Rows are one point carried round by a steady rotation, each followed by how many steps it has turned.
The counts run from 0 to 232.
| -11 |  32 |  -1 |  28 |  11 |  17 | -23 | -13 | -23 |  26 |   5 |  -8 |  -9 |  27 |  23 |  16 |   0 |  23 |  22 |  22 | -42 |   2 |  14 |   8 |   5 | -11 |  18 |  27 |  11 |  21 |  18 | -12 | -28 | -25 |   5 |  17 |   8 | -16 |  13 |  -5 | -10 | -10 |  22 | | 80
| -25 |  13 |   0 |  -3 |   7 |  29 | -12 |   4 | -13 | -11 |  26 | -10 |  -2 |  -3 |  18 |  26 |  13 |   7 |   1 | -12 |   1 |   1 |  -6 |  25 |  11 | -32 |   0 |  31 |  17 |  45 | -24 | -19 |  14 |   9 |  -5 | -21 |  10 | -35 | -28 |   8 |  10 | -29 |  18 | | 209
| -16 |  34 |  11 |  30 |  11 |  17 | -29 |  -5 | -15 |  28 |  12 | -25 |  -5 |  28 |  24 |  20 |   5 |   9 |  22 |  17 | -41 |   2 |   8 |  16 |   6 |  -8 |  27 |  28 |  16 |  19 |  21 | -13 | -23 | -17 |   6 |  31 |   7 |  -7 |   7 | -11 |  -6 |  -8 |  28 | | 79
|  -1 |  -7 |  25 |  -1 |   5 | -23 | -41 |  -3 | -38 |  -3 |   6 |  -3 |  36 | -57 |  -1 |  19 |  13 | -20 |   0 | -15 |   3 |  -6 |  -8 |  19 |  34 |  -8 |   9 |  17 |  -4 |  17 |   5 |  39 |   2 |   1 |  19 |  -5 |  -7 | -17 |   6 |  15 |  22 |   0 |  19 | | 21
| -10 | -11 |   9 |   0 | -39 |   0 | -11 |  -2 |   4 |  -6 | -14 |  21 |  -5 |  -6 |  10 |  -1 |  -6 |  20 |  10 |  28 |  -2 |   9 |   0 |   2 |  51 | -16 | -17 |  26 | -29 |  -6 |  28 |  46 | -33 | -27 |  -6 | -20 |   8 | -10 |   0 |  -7 | -12 |   6 |  11 | | 158
|   9 |  -3 |  31 |  10 | -17 | -31 | -28 | -19 | -32 |   0 |   8 |  15 | -17 | -46 | -12 |  -6 |  16 |   4 |   9 |  24 |  13 |   2 |   6 |  18 |  35 | -19 |   1 |   7 | -15 |   8 |  -2 |  34 |   4 | -30 |  -8 | -11 |   1 | -12 | -14 |  25 |   6 |  -9 |  22 | | 18
|  -6 |   4 |  19 | -28 | -10 |   1 | -21 | -49 | -16 |  11 |   9 |  -9 | -22 |  13 |   7 |  -8 |   3 |  -3 |  32 |  11 |  -1 |  28 |   6 |   1 |  -6 |  13 |  38 |   6 |  17 |   2 | -21 |  -3 |   4 |  30 | -29 |   6 |  22 | -24 |  -6 |  26 | -11 | -20 |  20 | | 73
| -20 | -10 |  18 |  -6 | -19 |  10 |  -5 |  -8 | -12 |  -2 |  31 |   3 |  -8 | -10 |   0 |  23 |   8 |   1 |   1 | -29 |  16 |  -5 |  -2 |   3 |  23 | -44 |  11 |  30 | -10 |  32 | -11 |  24 |  46 |  20 | -21 | -10 |  23 | -26 | -24 |   1 |  15 |  -8 |  15 | | 32
|   0 | -12 |  16 |  -9 | -25 | -28 | -25 | -24 | -24 | -21 |  14 |  15 |  -5 | -49 |  -4 |  -3 |   6 |  -9 |  14 |  12 |  28 |  25 | -11 |  -8 |  38 |   3 |   5 |   1 |  -4 | -16 |   0 |  41 |   0 | -12 | -17 | -13 |   1 | -21 | -10 |  38 |   6 |   7 |   7 | | 162
| -16 |  10 |  27 |  34 |  -8 |   1 | -18 |  -7 | -38 |   0 |   4 |  18 |   9 | -45 |  15 |  25 |   4 |   1 |  36 | -23 |   6 | -20 |   6 |   6 |  10 | -20 |  17 |  34 | -14 |  16 |  -4 |  22 | -22 |  16 |  14 | -14 |  23 | -22 |   1 |  15 |  10 | -11 |  27 | | 198
|   9 |   1 | -10 | -22 | -18 | -17 |  -4 | -39 |  -8 |   5 |  21 | -20 | -14 | -13 | -11 |   4 | -29 | -26 | -18 |  30 |   1 |   0 |  -4 |  -1 |  29 | -12 |  23 |  28 |  20 |  20 |  15 |  42 |  25 | -19 | -13 |   8 | -31 |  -5 |  23 |   1 |  15 |  -4 |  15 | | 151
|  -3 |  16 | -11 |  21 |  30 | -19 | -16 | -50 | -35 |  -5 |  16 |  -4 |   4 |  11 |   6 |  17 | -16 | -22 |  25 |   1 | -16 |  22 |  18 |   3 |   9 |  10 |  22 |   7 |   6 |  23 |  -1 |  -3 | -39 | -15 |   4 |  -3 | -16 | -21 |  25 |  -4 |  -8 | -23 |  10 | | 227
| -16 |  14 | -15 |  14 |  15 |  12 |  -1 | -47 | -43 |   6 |   5 |  19 | -10 |  13 |   5 |   4 | -15 |  14 |  21 |   5 | -29 |  31 |  22 | -11 |  11 |  10 |  -1 |  15 |  -3 |   8 |  -7 |   2 | -46 | -21 |  10 |   0 |  11 | -28 |  18 |   6 |  -4 | -31 |  18 | | 83
| -20 |  29 |   3 |  -7 |   3 |  35 | -28 | -12 |   6 |  -8 |  31 |  -2 | -15 |  29 |  17 | -14 |   3 |  -3 |  44 |  18 | -20 |  33 | -29 |   8 |  16 |  -6 |  11 | -13 |  -3 |  -8 |  15 | -19 |   7 | -18 | -43 |  -5 |  20 |  -6 | -10 | -17 | -26 |   6 |  -2 | | 103
| -27 |  36 |   6 |  39 |   1 |  -7 |   5 | -34 |  -7 | -10 |  31 |  10 |  13 |  -7 |  12 |   1 | -13 | -24 |  45 |  -7 |  -7 |  -5 |  15 | -11 |   2 |  14 |  -7 |  20 |   0 |   7 |  19 | -10 | -21 | -11 |   0 |  -9 |   2 | -24 |  13 |  -9 |   8 | -33 |  26 | | 230
|  -3 |  -9 |   0 |  -6 |  15 |  11 | -38 |  -7 |   0 | -28 |  14 |  -3 |  25 | -20 |  17 |   9 |   9 | -26 |  27 |  -3 |  -5 | -18 |  29 | -11 |  28 |  10 |  24 |  -2 |   1 |   7 | -11 |  -2 | -28 |   5 |   2 | -19 |  47 | -36 |   8 |  24 |  -1 |   1 |   3 | | 202
|  -4 |  -8 | -13 |  -1 |   4 |  26 | -42 | -14 |   0 |  -9 |   9 |  12 |  16 | -13 |   8 |  10 |  12 |  14 |  20 |   0 |   1 |  -2 |  37 |  -4 |  34 |  -2 |  13 |  18 |   0 |   6 | -25 |  -5 |  -8 |   1 |  20 |  -4 |  45 | -50 | -11 |  17 |   1 |   3 |  26 | | 58
|   3 |  -4 |  27 |  17 | -37 | -27 | -18 |  -3 |   9 | -16 |  10 |   9 | -17 |  -3 |   9 |  -2 |  10 |  -4 |  16 |  36 |  16 |   8 |  17 |   3 |  47 | -12 |   1 |   9 | -31 |  -4 |  30 |  26 | -19 | -36 | -26 | -11 |  13 |  -9 | -12 |  -2 | -11 |   6 |   7 | | 15
| -16 |   4 |  11 | -14 | -34 | -38 |   6 | -21 |  10 | -17 |   9 | -17 |  23 |   3 |  27 |  18 |  15 |  -9 |   3 |  13 |  10 |   6 |  -7 | -14 |  52 |  -2 | -15 |  16 |   3 |  -6 |  46 |  36 | -23 | -11 | -20 | -11 |   3 | -14 |  10 |  -6 |   1 |  -4 |   4 | | 12
| -12 |  33 |  30 |  -2 |  14 |  17 |   4 | -18 | -56 |  12 |  18 | -11 | -27 |  -5 |  -9 | -13 |   7 |   7 |  11 |   9 | -32 |  40 | -30 |   8 |   8 | -10 |  12 |  -8 |   1 |   6 | -17 |   7 |  14 |  -9 | -30 |  14 |  12 |   1 | -11 |  -1 |   7 | -25 |   3 | | 107
| -28 |  27 |  -3 | -25 |  11 |  37 | -22 | -17 |   7 | -16 |  17 | -15 |  35 |   3 |  24 |   0 |   2 | -14 |  34 | -11 | -16 |  35 | -44 |   7 |  27 |  17 |  -6 |   2 |  19 |  -8 |   5 | -12 |  -6 |  22 | -14 | -15 |   7 | -19 |   5 | -14 |  -8 |  -5 |   7 | | 100
|  -2 |  -1 |  -1 |   0 |   8 |   7 | -33 | -14 |  -5 | -16 |   2 |   1 |  28 | -31 |  24 |  14 |  12 | -14 |  27 |  -7 |  -3 | -25 |  20 | -12 |  27 |   5 |  26 |   5 |   2 |   3 |  -7 |   7 | -27 |  14 |  10 | -17 |  54 | -36 |  12 |  24 |   2 |   0 |   5 | | 201
|  -5 |  -5 |  26 |  11 | -34 | -32 | -11 |  -1 |  14 | -18 |  10 |  -9 |   4 |   2 |  14 |   4 |  15 |  -9 |  11 |  26 |  10 |  10 |   7 |   1 |  58 |  -8 |  -4 |   8 | -25 | -11 |  38 |  33 | -30 | -28 | -26 |  -8 |  14 |  -9 |  -5 |  -4 | -11 |   8 |   2 | | 14
|   4 |  30 |  29 |   9 | -15 |  15 | -31 | -15 | -21 |  23 |   9 | -14 |  -4 |  14 |   8 |  29 |  22 |  32 |  14 |   9 |  -1 |  16 |  20 |  27 |  14 |   2 |  35 |  26 |   8 |  10 |  10 | -13 | -20 |  -5 |  -1 |  28 |  22 | -14 |  -3 |  -4 |  -3 | -19 |  34 | | 222
| -18 | -10 |  19 |   0 | -28 | -13 | -28 | -11 | -17 |  11 |   9 |  -1 |   6 |  22 |  23 |  40 |  19 |  28 |  -3 |  -4 |  11 |  33 |  14 |  14 |  36 |  -7 |  11 |  40 |   7 |  13 |  16 |  10 | -22 |   4 |  -1 |  16 |  -8 | -34 |  -8 |   9 |  -6 | -10 |  25 | | 45
|   7 |  15 | -19 |  14 |  30 | -16 | -27 | -52 | -40 |  -1 |   7 |  -2 |   3 |  12 |  12 |  23 |  -3 |  -2 |  20 |   7 | -16 |  24 |  17 |   5 |  15 |   5 |  29 |  10 |  10 |  24 |   1 |  -8 | -41 | -15 |   8 |   1 |  -7 | -20 |  25 |   6 |  -9 | -21 |   9 | | 226
| -14 |  -7 |   7 |  -7 |  15 |  14 | -49 |  22 | -17 |  -1 |   4 |  14 |   9 | -29 |  14 |   0 |  13 | -10 |   3 |  24 | -39 | -31 |   7 |   8 |  29 | -34 |  -7 |   0 |  -6 |  30 |  12 |  23 |   0 | -33 |   6 | -27 |  21 | -16 |   0 |  24 |   1 |  10 |  -2 | | 169
| -31 | -32 |  12 | -36 |  -6 |  29 | -22 | -15 | -28 |  -9 |  21 |  39 |   8 |  -3 |  -5 |  10 | -18 | -24 |  -3 | -13 |   3 |   7 |   9 |  -4 |  14 | -26 |  -4 |  17 |  -6 |  30 |   1 |  28 |  11 |   0 | -15 | -29 |   4 | -24 |   3 |  15 |  10 | -14 |   2 | | 173
|  -7 |   4 |  -5 | -10 |  12 |  17 |  -8 | -27 |  -4 | -10 |  -8 | -21 |  -7 |  25 |  39 |  23 |  -3 |  -6 |  29 | -11 | -17 |   9 | -12 |  15 |  12 | -28 |  34 |  25 | -13 |  33 | -13 |   8 | -17 |  37 | -25 | -25 |  27 | -18 |   4 | -18 | -23 |  -7 |  -1 | | 213
|  -7 | -27 |  21 | -23 |   7 | -20 | -17 | -18 |   8 |   6 |  -6 | -36 |  -8 |  19 |  18 |  -7 |  -4 | -34 |   6 |  22 | -33 | -14 |  20 |  10 |  21 | -13 |  27 |  14 |  -8 |  34 |  -3 |  29 |  -9 |  11 | -28 | -10 |  15 | -20 |   9 |  10 | -17 | -10 |  11 | | 38
| -11 |  31 |  32 |  -1 |  12 |  23 |   5 | -21 | -63 |  15 |  13 | -19 | -14 | -11 | -14 |  -9 |   2 |   5 |  12 |  -9 | -34 |  38 | -32 |  13 |   9 |  -5 |  20 |   2 |   4 |   6 | -11 |  17 |  13 |   1 | -18 |  20 |  12 |   2 |   1 |  -6 |  12 | -24 |   8 | | 108
|  -9 | -18 | -26 |   0 |  26 |  10 | -42 | -21 |  -6 | -27 |  31 |   1 |   0 |  -2 |   2 |   6 | -14 | -28 |  17 |  -4 |   9 |  17 |  20 |   6 |  25 |  -1 |  26 |  13 |  11 |  31 | -34 | -14 |   8 |   1 |  -4 |  -7 |   1 | -50 |  -8 |  14 | -12 |   4 |  14 | | 61
| -13 | -10 |  16 | -17 | -34 | -13 | -33 | -15 |  12 |  -4 |   7 |  -4 |  19 |  17 |  32 |  34 |   2 |  -5 |   9 |  12 |  16 |  10 |  13 |   3 |  29 |   7 |  23 |  38 |  17 |   7 |  33 |  16 | -38 |   7 |  -3 |   3 |  -3 | -19 |  14 |  11 |  -7 |   3 |  20 | | 189
|   5 |  34 | -12 | -25 |   7 |  22 | -11 | -44 | -11 |  18 |  13 | -20 |  21 |  12 |   7 |  -1 |  -5 |  -6 |  12 |  21 | -43 |   2 |   4 | -19 |  22 |  13 |  23 |  -4 |  18 | -12 |  28 |  11 |  -8 | -15 |  -5 |  18 |  34 |  -2 |  45 | -18 |   6 |  -6 |  -2 | | 113
|  -5 |   4 |  35 |  11 |  -6 | -16 | -39 |  15 | -12 | -15 |  23 | -10 |  19 | -50 |   4 |   7 |   8 | -33 |  16 |   0 |   6 | -14 | -19 |   9 |  34 | -12 |  20 |  11 |   7 |  -3 |  19 |  34 |  13 |  -8 | -11 |   4 |  -9 | -12 |   3 |  20 |  12 |  24 |  10 | | 165
